In the data rows, 128 means zero.
Every row has a hidden score. In each pair, how much higher is the second row's than the first's? 10 means about the same, 20 much higher and 0 much lower. The score is a weighted sum of the row's numbers plus the product of two more (or one squared), each taken from its middle value.
142 131 107 151 114 140 123 145 148 138 135
97 140 159 138 150 107 140 113 97 126 132 ~ 6
154 112 127 92 128 105 151 131 124 142 126
100 151 168 132 168 118 137 95 107 101 137 ~ 8
135 135 110 153 112 123 135 159 151 143 120
104 150 160 128 163 121 139 96 109 102 133 ~ 6
102 153 168 132 165 116 137 94 104 101 131
104 129 165 124 163 117 136 101 120 95 124 ~ 12
128 139 109 156 103 136 129 152 147 137 135
135 83 131 94 138 127 140 142 117 132 101 ~ 11
85 153 153 141 137 104 144 94 96 97 77
141 131 108 123 130 142 141 160 121 150 131 ~ 14
97 154 166 133 169 117 139 93 106 102 138
120 144 109 157 111 146 76 146 177 126 160 ~ 10
164 130 116 141 112 146 108 123 158 126 137
134 144 106 139 122 150 142 156 129 151 134 ~ 11
148 144 97 134 105 161 100 154 164 146 153
129 136 106 149 107 134 127 151 148 138 133 ~ 11
159 74 118 83 126 82 140 145 116 137 98
185 75 118 74 110 89 143 151 117 147 90 ~ 11
93 148 163 135 159 109 140 96 104 102 122
93 154 163 136 142 111 145 94 96 88 95 ~ 11
129 123 118 117 137 132 146 162 117 163 139
99 155 160 135 153 124 142 99 107 86 118 ~ 2
142 96 146 91 144 101 104 123 151 110 136
173 81 127 83 113 71 141 154 117 130 96 ~ 5
129 137 110 146 104 139 127 153 156 143 131
131 124 142 128 149 109 144 123 99 132 121 ~ 11
153 126 105 122 124 154 138 147 122 147 116
131 142 105 144 111 159 91 145 168 141 162 ~ 8
175 91 126 82 118 58 142 159 118 113 101
144 123 104 110 107 152 136 135 115 162 113 ~ 13
176 78 113 84 113 96 138 151 118 146 87
184 75 117 73 117 95 141 141 116 149 90 ~ 12
126 135 117 137 125 147 70 130 175 116 155
143 138 113 153 109 138 127 150 155 136 132 ~ 10
101 161 160 133 142 133 139 103 111 69 106
103 167 162 139 135 133 142 102 107 73 102 ~ 10
132 114 129 116 132 129 87 120 169 104 150
97 148 167 133 174 117 138 92 102 108 142 ~ 5
133 128 111 137 115 145 131 147 144 137 129
162 109 120 105 129 114 148 168 117 153 106 ~ 12
138 77 123 97 146 150 137 145 115 143 111
95 152 166 130 170 127 137 101 106 102 128 ~ 1
146 106 136 85 147 97 104 132 150 114 126
104 159 163 136 160 124 137 98 101 92 125 ~ 4
135 80 121 118 125 144 114 119 98 151 98
136 141 109 131 122 158 142 138 124 147 134 ~ 10
173 76 117 75 118 92 140 148 121 146 90
135 115 122 115 128 123 77 129 175 107 153 ~ 11
142 143 102 125 130 156 143 156 124 147 124
129 130 107 149 100 128 129 144 135 143 136 ~ 7
142 134 106 123 132 133 141 172 123 149 116
136 129 116 148 111 124 126 159 150 135 120 ~ 6
91 148 165 137 164 115 141 101 98 103 129
95 131 164 129 173 108 142 93 104 129 126 ~ 12
124 133 112 137 126 148 75 130 173 119 161
146 102 139 96 140 109 101 121 154 106 140 ~ 13
130 126 117 134 127 141 75 130 173 114 150
150 128 111 140 119 143 123 134 151 130 127 ~ 10
141 94 145 78 157 92 116 114 135 116 133
128 141 108 153 106 140 123 146 151 143 138 ~ 6
138 119 106 112 115 154 137 136 113 168 104
90 161 156 137 135 111 143 98 100 80 84 ~ 9
95 158 165 140 153 118 139 98 104 88 113
184 75 114 70 111 102 145 137 121 144 98 ~ 15
95 150 166 132 168 115 137 96 110 105 139
125 129 149 114 132 109 155 112 109 101 96 ~ 12
147 101 129 115 132 92 91 133 161 101 150
127 133 113 150 102 137 131 143 141 142 135 ~ 11
129 131 113 144 106 138 132 150 136 143 133
128 138 111 143 121 151 76 136 178 118 154 ~ 10
89 149 163 133 167 115 137 98 103 104 138
157 75 122 88 131 93 136 140 116 146 108 ~ 13
128 122 111 145 103 143 125 138 143 141 131
115 157 168 136 123 94 148 103 90 35 89 ~ 5
101 131 166 115 166 88 138 87 102 136 126
109 124 157 126 141 102 142 113 94 137 129 ~ 5
129 133 114 136 125 142 75 128 177 118 149
131 117 121 113 138 122 150 159 114 155 140 ~ 14
140 96 148 75 157 91 121 116 136 121 135
160 113 123 90 130 115 148 134 133 136 127 ~ 7
147 135 113 143 110 117 135 163 142 134 113
129 115 117 131 124 149 74 109 168 114 173 ~ 10
129 123 128 136 125 153 134 102 116 145 157
149 127 109 116 129 128 149 177 122 153 107 ~ 15
131 119 123 122 133 137 80 129 181 108 149
166 114 118 88 127 125 147 138 134 141 128 ~ 9
125 136 108 147 103 148 80 138 173 125 161
126 148 146 129 140 151 141 106 110 91 109 ~ 10
142 131 99 129 110 157 139 148 115 166 97
167 73 116 93 123 98 137 144 114 140 100 ~ 12
153 123 115 137 123 144 125 137 148 128 127
90 140 174 130 177 115 141 92 103 105 141 ~ 7
138 130 100 132 117 161 137 142 113 159 100
158 80 120 96 125 117 128 126 115 147 110 ~ 11
141 98 137 99 135 50 142 134 112 92 86
99 143 170 133 164 119 139 101 107 104 139 ~ 11
126 139 110 146 105 136 120 150 152 137 134
125 119 109 152 95 170 99 95 148 135 184 ~ 11
135 137 104 124 135 142 142 166 129 153 117
151 138 117 151 116 142 119 141 156 132 141 ~ 7
140 118 112 137 118 115 135 159 137 129 111
140 147 103 132 127 151 140 158 128 151 122 ~ 7
162 140 92 137 102 168 108 149 160 142 159
92 158 159 138 143 107 146 94 97 94 104 ~ 9
142 125 107 124 115 142 146 150 116 156 118
123 133 112 139 120 145 77 133 176 114 159 ~ 9
98 152 168 134 169 122 137 97 107 103 138
186 77 114 78 106 91 148 149 119 146 84 ~ 13
99 140 164 135 160 97 137 105 92 125 139
89 154 165 138 154 118 141 100 102 86 105 ~ 10
145 125 115 137 117 116 141 153 137 134 107
139 144 104 125 135 148 142 158 125 147 121 ~ 11
157 112 119 92 130 113 146 142 133 142 126
142 128 101 125 109 150 140 147 118 161 113 ~ 9
105 164 168 142 130 124 141 102 96 43 93
169 77 119 79 128 80 142 150 117 135 97 ~ 14
125 139 111 149 100 137 126 152 147 145 134
133 84 129 97 135 132 145 136 116 131 102 ~ 14
135 137 111 152 105 141 123 144 153 135 135
141 145 100 144 113 149 97 150 168 144 152 ~ 9
133 135 107 150 103 130 132 151 144 144 131
145 137 110 152 111 138 117 144 157 130 139 ~ 10
128 125 123 123 131 132 78 128 174 105 147
124 139 112 153 95 141 119 140 152 140 141 ~ 6
126 139 109 137 121 145 76 133 178 120 158
94 143 170 133 167 123 143 99 109 106 138 ~ 8
126 138 106 156 103 139 124 150 151 138 138
126 134 112 150 101 139 123 147 151 140 134 ~ 9
171 82 115 92 124 102 131 148 119 141 103
93 146 165 138 168 111 141 96 103 97 129 ~ 8
101 151 166 137 154 129 134 108 112 88 124
151 115 104 106 106 137 146 139 123 153 120 ~ 11
126 138 106 148 99 140 121 141 155 141 144
182 125 123 110 125 171 121 102 117 145 138 ~ 16
